Rotation paths and how fast each direction turns (degrees per step)
Each turn is a multiple of 5 degrees from 10 to 175, or 0.
Each row of a path follows its step; steps can be skipped.
Path 1:
step 1: [.04, .00, .19, .14, .03, -.05, -.02, .10, .04, .06, .20, .01, .13, .07, .09, .12, -.11, -.23, -.12, .01, -.25, -.09, .06, -.06, -.07, .21, -.01, .10, .02, -.02, -.01, .08, -.07, -.10, -.04, -.03, .05, -.09, .03, -.05, .04, -.09, .10, -.22, .04, .00, .00, -.04, .07, .06, -.02, -.14, .05, -.01, -.04, -.14, -.04, .17, .04]
step 2: [.03, -.07, .08, -.03, -.02, -.03, .07, -.12, .02, .11, .16, -.07, .16, .05, -.02, -.08, .05, -.03, -.15, -.15, -.12, .02, .00, .08, -.06, -.08, -.04, -.01, .07, -.28, -.04, .05, .01, .33, .09, .04, -.07, -.06, -.06, .08, -.14, -.11, .04, -.05, .12, .06, -.09, -.03, -.06, -.07, -.08, -.12, .22, -.07, -.06, .09, .06, -.01, .04]
step 6: [-.03, -.03, -.04, .15, -.13, -.05, .10, .05, -.05, .39, -.03, .02, -.05, .00, .06, .01, .16, .10, .01, .13, -.02, -.02, .16, -.12, .05, -.08, .09, .14, .09, -.04, -.01, .04, .11, .01, .13, -.15, .12, .02, .22, .11, .07, .02, -.08, -.11, .06, .13, .02, .11, -.01, .09, -.06, .00, .06, .00, .06, -.04, -.10, .00, -.08]
step 12: [-.05, .05, .13, .07, .02, -.08, .22, .00, -.03, .03, -.17, -.01, .08, -.06, .03, .03, .16, -.03, -.15, .02, -.07, -.04, -.07, .03, -.08, .18, .02, .14, .13, .05, .11, -.01, -.12, .13, .00, -.05, -.04, -.03, -.04, -.08, .07, -.14, .02, -.03, -.05, -.25, -.09, .10, .10, -.01, .01, .08, -.14, -.09, .00, -.21, -.12, -.06, -.16]
step 15: [.03, .09, -.03, -.06, .15, -.08, .06, .05, .13, -.14, .07, -.11, -.06, -.03, -.18, .01, -.01, .12, .00, .07, -.05, .04, -.07, .06, .03, -.03, .06, -.10, -.21, -.09, -.03, -.08, -.03, -.02, .21, -.13, -.12, .16, .14, -.11, .15, -.18, .04, .06, -.03, .24, -.06, .13, -.14, .04, -.01, -.01, .05, .11, -.02, -.05, .06, .03, .06]
step 17: [-.10, .02, -.07, .07, .00, -.02, -.09, .06, .03, -.11, -.20, .26, -.01, .05, -.11, -.08, .05, -.01, -.03, .00, .06, -.08, -.02, -.04, .19, -.08, .08, .10, .08, .05, .00, .13, .05, .12, -.02, .01, -.11, -.04, -.04, .34, -.03, -.05, -.13, -.10, -.06, .10, .03, .10, .08, .16, -.05, .09, -.01, .00, .02, -.03, .09, -.12, -.14]
step 18: [.05, -.18, -.01, .03, -.08, -.02, -.16, -.06, .07, .05, -.19, -.08, -.14, .02, .03, -.15, .04, .10, .09, .08, .14, -.17, .00, -.20, -.09, .09, .00, -.11, .12, .08, .03, .09, .02, -.07, -.08, -.19, .05, .10, .01, -.09, -.03, -.05, .04, -.03, .11, .04, .06, -.02, .18, .08, -.10, .16, .04, -.14, -.01, .00, .06, .00, -.21]
step 19: [.02, -.02, .09, -.06, .13, -.17, -.05, -.07, .10, -.04, .02, -.03, -.05, -.08, .16, .17, -.06, .00, .14, .03, -.05, -.06, -.07, -.04, .06, .10, .03, .09, .11, -.17, .00, .02, -.20, -.06, -.17, -.05, .03, -.07, .23, .00, .04, -.05, .10, .17, -.05, .02, -.09, .01, .05, .12, -.03, .00, .00, -.22, -.04, -.07, -.21, .11, -.07]
step 20: [.08, .04, .00, .17, .15, .02, .21, -.13, -.03, .04, .11, -.03, -.09, .07, -.01, -.02, .09, -.08, -.06, -.04, -.18, .02, .00, -.11, .07, .22, .00, -.09, -.05, -.16, -.03, -.22, -.08, .15, -.11, .12, -.11, .15, -.01, .04, -.06, -.04, .06, -.06, -.01, -.07, .02, -.13, -.03, .08, -.13, -.12, -.05, -.16, -.07, -.04, .03, .10, .07]
Speeds:
[.04, .03, -.03, -.01, .04, -.01, -.04, -.02, .03, .01, -.01, -.02, .01, .03, -.02, -.07, .01, .07, .05, -.02, .00, .04, -.01, -.01, -.03, .01, -.01, -.01, -.03, .00, .01, .00, .04, .04, -.01, .01, .00, .02, -.04, -.04, -.03, .00, .04, -.03, .02, .00, -.02, .00, -.03, -.01, .01, -.01, -.02, -.01, .02, -.05, .04, .01, -.05] | 140
[.01, .02, -.02, -.01, -.04, .00, -.06, .00, .06, -.03, .04, .04, -.03, -.02, -.01, .01, -.01, .02, -.03, .00, .05, -.03, .06, -.04, .01, .03, .00, -.04, .03, .01, .04, .04, -.03, -.03, .01, .02, .01, -.03, .00, -.02, .00, .03, .02, -.01, -.03, -.01, .00, -.03, .00, -.03, .00, .05, .04, .01, .01, -.05, .01, .01, -.02] | 80
[.04, .04, .05, -.01, .02, -.05, -.01, -.04, .02, .01, -.04, .02, -.04, -.01, -.04, -.02, .05, .01, .02, .01, .02, .00, .05, .02, .05, -.03, .00, .01, -.03, .04, -.02, -.01, -.02, -.02, .02, -.02, .01, -.02, .03, .02, .03, .03, .01, .02, .06, -.02, .03, .03, .02, .00, .00, -.03, .03, .01, -.01, .01, .06, .00, .01] | 35
[-.02, -.02, .01, .03, -.03, .01, .05, .01, -.02, .01, .00, .00, .00, .00, -.07, -.04, .00, .03, .00, -.03, -.01, .00, .00, -.06, .04, -.07, -.06, -.06, .02, -.01, .03, -.02, -.02, .01, .04, -.02, -.02, .04, .01, .00, -.01, -.05, -.02, .00, -.01, -.03, .01, .00, .04, -.03, .01, .01, .01, -.02, .00, -.03, .00, -.02, -.01] | 120
[.02, .03, .04, -.03, -.03, .02, -.03, -.03, .00, -.05, -.03, -.04, -.01, -.01, -.01, .04, .00, -.02, -.04, -.06, .03, -.01, -.02, -.03, .01, -.02, -.02, .00, .01, .03, .00, .04, .05, .04, -.02, -.01, .00, .01, .01, -.02, -.04, -.01, -.08, .01, .00, .02, .00, .00, -.03, .03, -.01, -.01, -.03, .05, -.03, .01, .02, .01, -.04] | 55
